rotation steps, each row followed by its count of steps:
The counts run from 0 to 130.
[ -3 -24 -12  24 -14 -11  -8  19  15   3  -8 -40  20  10  23  23   0   9
   0  15 -13   0 -13  11  19   4   5 -12   7  -3  -5  11  23  10  28 -24
  -5   3  12   0  29 -19  12  35  16 -10  21  32  30   1  -8   6  -1   8
   1 -12 -19   8  35  -7   6  -6   9 -24  29 -21]
126
[-25 -56 -13  29  -2  -4 -29  15  19  -5  24  -9  14   9  31  -7  30  12
  26  10   9  -8  -8  -5  13  -7  15   4  -8   0 -21 -21  18   6   2   9
 -12   6   4  11  10 -28   4  34  31 -20 -10  25  -1  -6  -6  14   8 -12
  15  25  -6  15   9  -6  -6   7   4  17  -3 -19]
117
[-30 -53 -14  23  -3  -2 -36  14   7  -1  16 -13  21  14  39   1  21  18
  28   5  -6  -9 -11   8  -3 -11   6  -6 -17  10 -23 -18  13  -4  12   4
   0   3   1   5  19  -8   0  31  18 -26 -11  32   2  17  -7  12   8 -19
  11  26   1  17  10 -12  -4  -6   9  18   3 -24]
116
[ 16 -20 -11  17 -14  11 -25  20  50  -9   2 -19   9  -1  10   9  29  11
 -11 -15  10  -5  -7 -21   0  -7  22   5 -10 -19 -16 -22  -7  25   9  18
  -9  -2  -3 -11  14 -33   8  35   3 -23 -15  24 -12   7 -27  13  20 -13
 -19  29  -8  21   8   7   4  25   3 -17 -17 -25]
22
[ -4   4  27  19  23 -17 -11   8  22  14  -8  -6  -2   0  15  20   4 -13
  26  20   0 -20   8  -1 -20  24   6  -7 -10 -19  16   2  31  25  -1 -26
  30  21   2  -3   1  -1   1   7  23   0   3  40  -7 -33 -23  29  28  16
  14  18  -4   3  12   4 -20  25 -24 -11  15  -7]
61
[-24   1 -15  23  15  12 -38   1   0 -12 -19 -14  26 -17 -18  32   3  13
  13  -4  12  10   8  17  13 -21  -6 -11   9  13  -1  -5 -14  18  12  18
   8 -26  19   7  39 -20  -8 -12   8 -12  29  27  24  12 -14  -3   9  -8
  18  -3 -16 -24  28 -21 -13  -7 -18   4  16 -12]
83
[-20   9 -32  16  -9  13 -24   7 -14   9   5 -38  12   2 -10  29   8  -2
  26  17 -20  19  -7   4  11  16  -6   0   0  -5 -20   7  33   9  23  -6
  -4 -33   8  -8   4  -9   9  18  -4  -9  26  16  52 -14 -31  -9   5  -1
  -4   8 -25 -11   6  10 -17   0 -11  11  21 -10]
0
[-21 -11  -2  14  -5   4 -26  12  21  -3 -16  -8  10  -9  12   4   7   1
   4  12   7  -6  32  -7 -19   4  34 -18 -26  -5 -15  -7  42   8  -9  -7
   4 -27  -7  -3 -23 -18 -19  33  18 -17  -6  35  -3 -12  -2  12   8  -5
   7  47 -29   9   0  22 -27  21 -16   5  -6  -4]
103
[-38  15 -32  28   0   9 -40  -2  -8  -4   9 -16  16   0   3  23   7   7
  38  28   2   9  -1 -12 -11  11 -10  -3 -12   5  -4 -12  11  14 -14 -26
   5 -26  13 -19  -7 -18  14   3  13  -8  21  45  10  -8 -26 -10  26  -3
   4  24 -16  -5   0   2 -26   5  -9  17  12  10]
90
[-13 -16 -24   7 -26   4 -17  11   6   2  20 -40   9  -3  -9  16  17   3
  20   4  -4   1 -44 -20  10  20   2  -9 -23  -7 -35 -11  30  19  20 -12
   8  -1 -10  20   7  -8  12  15  10 -28   1   8  19  -3 -31   3 -16 -15
   0   8  -7 -11  -6   4 -21  -8  10  10  11 -30]
122
[ -8  13 -12  15 -19   7 -26  17  20  10 -11 -32  25  -9  14  19   1   8
 -18  -2 -35  29  23   1  -3 -16  17  -5   5  -8  -1  -5   8  14  14 -10
 -11 -15   4 -18  -3 -23 -11  41 -10 -27  18  42  23  -7 -28  -2  21   6
 -17  27 -23  20  15   0   7   8  -7 -12   8 -15]
5
[  0  -2  12   5  -3  13 -22  -4  15  11 -17 -26  11  -5 -11   6  12   9
  11  -3   8  -5  13  -5  -1  24  25  -4 -19 -23 -54  -7  41  12  25  19
   1 -15   1  -4 -30  -5 -17  33  17 -14  12   5  21 -20 -15   8   6 -14
  -1  25 -27   9   2  22 -31  10  -6 -24  10 -19]
13
[-30  14  -8   9 -13   3 -22  13  12  -6 -22 -23  -2  -2  -1   7  -2  25
  17  -4  -9   8  -3  13   1  -3  11 -12   3  -1   0  11  35  24  17   0
  16 -43 -22 -16  19 -10 -11  17 -22 -27   4  19  20   4 -17 -14  11  -8
  -4  28 -31  -1  -1 -13 -20   5 -44  -6  21 -28]
97
[  7 -33 -19  13   4 -11 -13  24  13   8  32 -17  -3  -5  24  26  -5 -10
 -23   8   3 -17 -10 -15   9 -27 -12  -6  -4 -31  -2   1   9   7  20 -12
  14   2  13 -12  18 -24  10  20  23  -8  15  45  25  12 -11  10  17  15
  -4  -4   3  31  35  -8  -7  14  -3  -9  38 -14]
36
[-10 -18 -21  11  -8  41 -11   2   0   2  17 -17  17   1   4   0  15  10
  23  -4  -4  19  24  -8   4   5  -7   7 -14  -9 -38 -16   7  12   5  38
 -29 -34  27 -13 -12 -16  -3  28  10 -18   9  35  16   5 -22   2  32 -10
   6  16  -3  21  26  -4  -4  24  -8   0   2  -6]
10
[ -7   0  17   4  30   7  -8   9  40  15 -22  -4  30  -3 -11  -1   9   4
  30  -1  19 -13 -26  -8 -36  15  10  12   2 -29  -5  -6  22  11  23  22
  33 -31 -14  -8  14   0  -3 -12  16 -22  12  27  -1  -9 -12  30   7 -10
   7   4  -4 -24  18   5 -12  -9 -26  -9  16  -4]
56
[ -3  12  -3   6 -14   2 -21  10  22  -7  -2 -10   7 -10  -5   5  -9 -18
   7  12  -1 -12 -18 -40 -28 -16  -4  21   2 -21   2 -20   1  32  23 -15
  34   0  -3  -4  14  16  -5   7  25 -17   5  42   5 -32 -29   6  26   7
 -28   1   5   6   7   7 -10  -4 -28 -11  22  -9]
49
[-22 -10  -8  36  -5  12 -10  11  23  -6 -11 -10  25  -5  24   2   8   8
  22   8   2  22  35  11  -7  -1  32  -3  -1  -2  -8   7  20  18  -3   9
 -23 -26   6 -18   0 -37  -8  28   4 -22  -6  45  16 -12   8   2  19   3
   9  38 -16  -9  23   0  -2  31 -19  19  -4  -2]
101
[  9  -6 -21  19  -9 -16 -34  16  20   2  13 -29  -4 -18  18   8  10  -2
  -2   8 -15  -2 -27 -14  -6  18   5  10  -5 -24  -9  -5   2  17  29 -28
  19  17 -26  11  18 -17  -9  24   9 -28 -21  24  26 -15 -33  30   2   7
 -19   6  22  -8  -5  15   1  -6  12  17  22 -19]
32
[ -9 -16  16  -3   3   3 -16  -1  22   8  14 -11  10   0   2  13  -1  -5
  18 -23  -6  -9 -12 -29  -5 -11 -17   5   3 -18  -2 -24 -10  32   6  14
  29  -5   4   0  15  13 -21   0  30 -22  18  37 -10 -15 -26  19  42  -1
   0 -15  11  11  26 -12   5  15 -30 -22  30 -19]
51
[-25   5  -9  15  26 -12 -35   5  -1   8   8 -20   4 -33 -11  38  16  -4
  -4  13   4   5  10 -12  26 -19  -2 -38 -16  -2  -5  -9   9  18  -6 -29
  30  24  10  15   6  -6  -5   4  10  -3  31  29   3 -10 -33  -1  23  10
   4   0 -19   8   3   1 -42  17  -2  -1   8 -17]
78
[  4  16  19  27  17  -6 -12   9  31   4  -1  -6  27  10 -12  20   2  -6
  41  15  13   3   8  -7 -31  33  15  12 -14  -9  17  -4  16  31  10  -1
   9  26   6  -6  12  -8  -8  -2  10 -10  -2  53  14 -36   0  15  22  -4
   6  13  10 -14   4 -10   3  33 -28  12  10  -2]
59
[ -7   7  -4  12  48   2 -27  34  10  12  -5  13   2 -24 -12  13  12  14
  12  33   6  -6  10  17 -15  10  10 -12  -4  -6  11   2  27 -13  19   2
  29  -6   0  12  25 -28  -6  -4  -2 -15  12  43  12   5 -18  20   7   0
  16   7 -18 -19  18   1 -32   4 -17  22   4  13]
72
[-14 -24  16   8  41 -15  -1  10  32  14  11  -6  10 -17  -5  14  20   5
  21 -21  10   6   6  17  13 -17  15  -3  -4 -16   3   2  14  22  14  26
  15  15  -5   2  24 -28 -22   2 -13 -22   9  12  16  -9 -15  19  12  13
  23   5   0  -7  19 -24  -9  37 -28  21   1 -29]
69
[-35 -11  -1  27  16 -20 -51 -13  25  12 -14 -16  16   6  -5  21  14  12
  10 -13   6   5   0  10  -9 -19  26   0  17  -3   6 -29  12   2   0  -3
  12 -13  -1  -1   2 -32 -21  16  15 -23  18  16  13 -21   6   6  -1 -11
  15  27 -45 -14 -11 -11 -12   5 -26  22   9 -10]
86
[  1  -6  17  22  24  16   3   7  28  19  20 -11  32   8 -11  17   2   5
  19  -8   6   2 -22 -14   4 -14   6   4  -2 -31   9  -3  10  19   6  26
  16   8  10 -25  17  -7   2   1  12 -14  28  35   0 -12  -6   0  30   1
   1  -8 -19  26  29 -25  -5  30 -38 -20  18  -7]
53
[  0 -32 -15  -6 -32  -8 -27  24  24   2   7 -12  21  -1   8  -1   2  -5
 -17  -3 -20  -5  -5 -22  -9  -8   2   2  -6   1   3 -17   1  14  17  -2
  -6 -38   6   8   9 -30 -10  18  18 -45   3  45  10   9 -39  27  14 -10
  -4  -7 -16 -14   7   2  29   3   7  -3  10   1]
130
[-49  11 -27  20  -6  12 -28 -10  -3 -10   2 -21   4   3   4  18   4  -9
  44  19   8   5   6 -22  -9  12 -10   0  -4   5 -10 -10  17  27 -15 -19
   5 -26   9 -11  -1 -10  14  10  20  -6  17  26  18 -23 -24 -13  14   8
  -5  31 -17  -6  -5   8 -30   2 -30  23  20  -4]
91
[ -3   1  -6  -5  26   1   0  29  25  -8  -6   0   1 -16  -9  27  -3 -24
  13  10  26 -20  13   0  -7  -9 -12  -4 -30  -4   1   7  12  42  22  13
  29 -15   6  10  37  -2   4 -14  -7   3  -4  39  11   2 -34   8  14   6
   0   1   7  -3  19 -17 -24  26 -38  -1   4 -29]
66
[  8 -28 -12   2   5  10 -40  14   8  11  21 -19  -2  12  10  15  16   6
  22  -2   9 -29 -23  -6 -11  19 -10   0 -34 -24 -32  -7  18   6  26  16
   7 -11   3  -3  10  -9   0  14   5 -13 -10  22  12  29 -13  17  18 -29
  13  17   4  17   9 -13 -17   8  -8  -1  22 -26]
25
[  8   1   1  24 -16  10 -27  12   8 -20 -19 -18  -5  12  26   9   8  14
  26  21  -4 -14  12  17  -6  22   5   8   4   3 -21   1  14  21  41  -1
   4   7  10   5  23  -1   7  38  27   0 -13  33  12  -9 -21   0  27   0
 -14  27   5  22  24  13  -3   6  -6 -29  11 -24]
18
[ 31 -13  -2  25   6  -8 -13  16  29   7  -2 -33  -3  -2  -3  20  15   6
   0  17  25 -20  -6   0   5  42  22  -7 -11 -20 -26   8  15   8  24  -6
  -4  15   9  11   8 -45  10  22  26 -10  -1  24  26   0  -9  22 -11   1
   4   2 -13 -16  17  13 -11  22   8 -24  20  -2]
29
[ 20 -14  -9   6   3  19 -30  17   4  18  19 -19  23 -12 -32  18  -2   6
   6  -1   1   3 -13 -16  -9   8   1   6 -19 -27 -20  -8   3   1  39  15
   8 -12   2   7   8 -21 -28  -4  14 -30  20  48  43  11  -3  11  17 -18
   2 -31   5 -11  15 -11   0   8  -4   3  40   6]
41
[ -3 -19  -8  17  -8  34 -12  -1  11   6   8 -21  17   3  -2   6  10   2
  23   5  12  12  25 -19   6  -1  14  11 -16 -16 -42  -5  22  17  12  34
 -26 -18  27 -12 -20 -19   0  33  13  -5  12  31  27 -15  -5  -6  18  -7
  -5  24 -13  17  20   2  -7  26 -14  -6   6 -11]
11
[-30 -12 -14  30  18   9 -39   4  14   1 -19 -13  39 -12  -1  36   1  -1
  11  -5  14  13   8  15   0 -38  11  -8   2   5  -5 -10 -14  18  16  10
   4 -20  12  -1  27 -27  -9   6   8  -5  27  31  25   6  12  -7   4  -8
  16  11 -23 -13  21 -21 -17 -13 -10  10  23 -17]
84
[  1  -5  18  22  11  -6 -15  -3   7  15  -1 -13   8  -3   2 -11   3  13
   8  12  -7  -7  -6 -14   1  26   5  10  34 -17   0  -8  14   3  17  -4
  21  14   1   5   4 -22 -14  14  46 -29  20  24  13 -36 -16  35  25  16
   3 -22 -11  -8  27  19   0   2  -6 -14  35   8]
45
[  2  12  10  13  -6  26 -26  -1  14  10  -8 -37  19 -13   3   3  20  30
  26  -6 -30  17 -10   9   4  45  15  -1  -1 -18 -38  -7  15  18  17  11
   4   4  -9   1  -6  -6 -15  30   0 -32  -2  14   9  -9 -35  20  15 -17
   2   9   6   4  11  17 -18   6   9 -10   4 -20]
15
[-42   3   0  12  -3  -8 -10 -21   9 -12 -15 -30   2  -9   5  21   2 -11
  21  -8   6  16  12 -14  20   6  -1 -21  -4  -2 -21   3   7  48 -29  -5
   6 -36  11  -5  -9 -12  -6   9  27  -9  25  13  -1 -13 -29  13  13   7
  13  12 -22 -18  10  11 -12  18 -23  -9  21 -25]
93
[-31  -4   5  22  12 -17 -57 -16  10   6  -6  -9  19  -2  -8  10  13  25
  10  -9   2   0   3   6  -8   9  27 -12  16   9   9 -27   7  -1 -15 -11
  14 -16  -2 -10  -2 -31 -18  13  14 -29  17  22  -1 -13 -15  16   9 -12
  19  22 -48 -17  -5  -5  -4   3 -17  17   5   9]
87
[ 18 -12 -12   9 -13   7 -38  26  39  -3  10  -9   5   4  -5   6  21   9
  -6 -10  14 -25  -8 -20  -7   6  13   1 -28 -13 -20 -21   2  24  18  17
   6 -11  -6  -5  14 -27   4  24   1 -20 -20  35 -11  22 -30  10  17 -28
 -19  22 -12  27   4  -5  -6  28  -2 -22  -5  -9]
23
[ -2  14  12  20  19   7 -12   8  34  13  -1  -4  43  -2 -12  14   8  -4
  44  -1   7  12  -7  -4 -32  34  15  21  -7  -9  10  -4  -4  26  11   9
   6  10  -6  -3  14 -12  -3 -10   3 -24   1  45  14 -27  -6  28  19 -11
  17   6  14 -35  10  -2   6  17 -19  17   5  -3]
58
[-21  -2  -6   5   1  19 -18   0   2   4  17 -20   8 -22   9 -10  25  18
  26   1 -18  15   9  -9   3  26  16 -14 -31  -4 -31 -15  33  13 -15   1
   8 -17 -16  -3 -20  -6 -14  22   0 -35 -10  26 -12  -6 -36  14  19 -13
  12  23  -3   8   2  18 -39  28   1  12  -7 -17]
105
[-32  -5  -8  20  28 -13 -32  -5  10  -6   5   2   0 -24  -5  12  24 -14
  29  19  19   9  18  -2  -1   6   6   6   1   8   2 -22  -6  20   4  -4
  12  18   5  33   6 -15  -8   0  16 -12   3  27  15 -36 -31  16  12  18
  12  12   5 -24   4  11 -17  15 -11  40  -6  -4]
75
[ 10 -23 -14  17 -20 -21 -37  21  14  -7  24 -17 -22   0  20  10  11   6
  -7   7  -9 -17  -2 -16   7   9 -14   1   6   3   3  -8  -6  18  20 -19
   7  12   2  14  30 -22  -6  23  21 -23 -10  40  17  -4 -43  22  22   9
 -12 -15  10   4  19   3  18  24  -4 -12  31 -12]
34
[ -1  -6   6  15  44  -9 -23  28  17  14   3   5   7 -22 -23   3  20  26
  10  11  13  -8  16  22  -5   6  20 -11   1  -4  21   0  30  -9  18  10
  19  10  -4   3  21 -39  -9  -7  -8 -23   6  26  15  -4 -12  18  12  -3
  15   8 -29  -8  10 -15 -18  27 -26  14  -5   8]
71
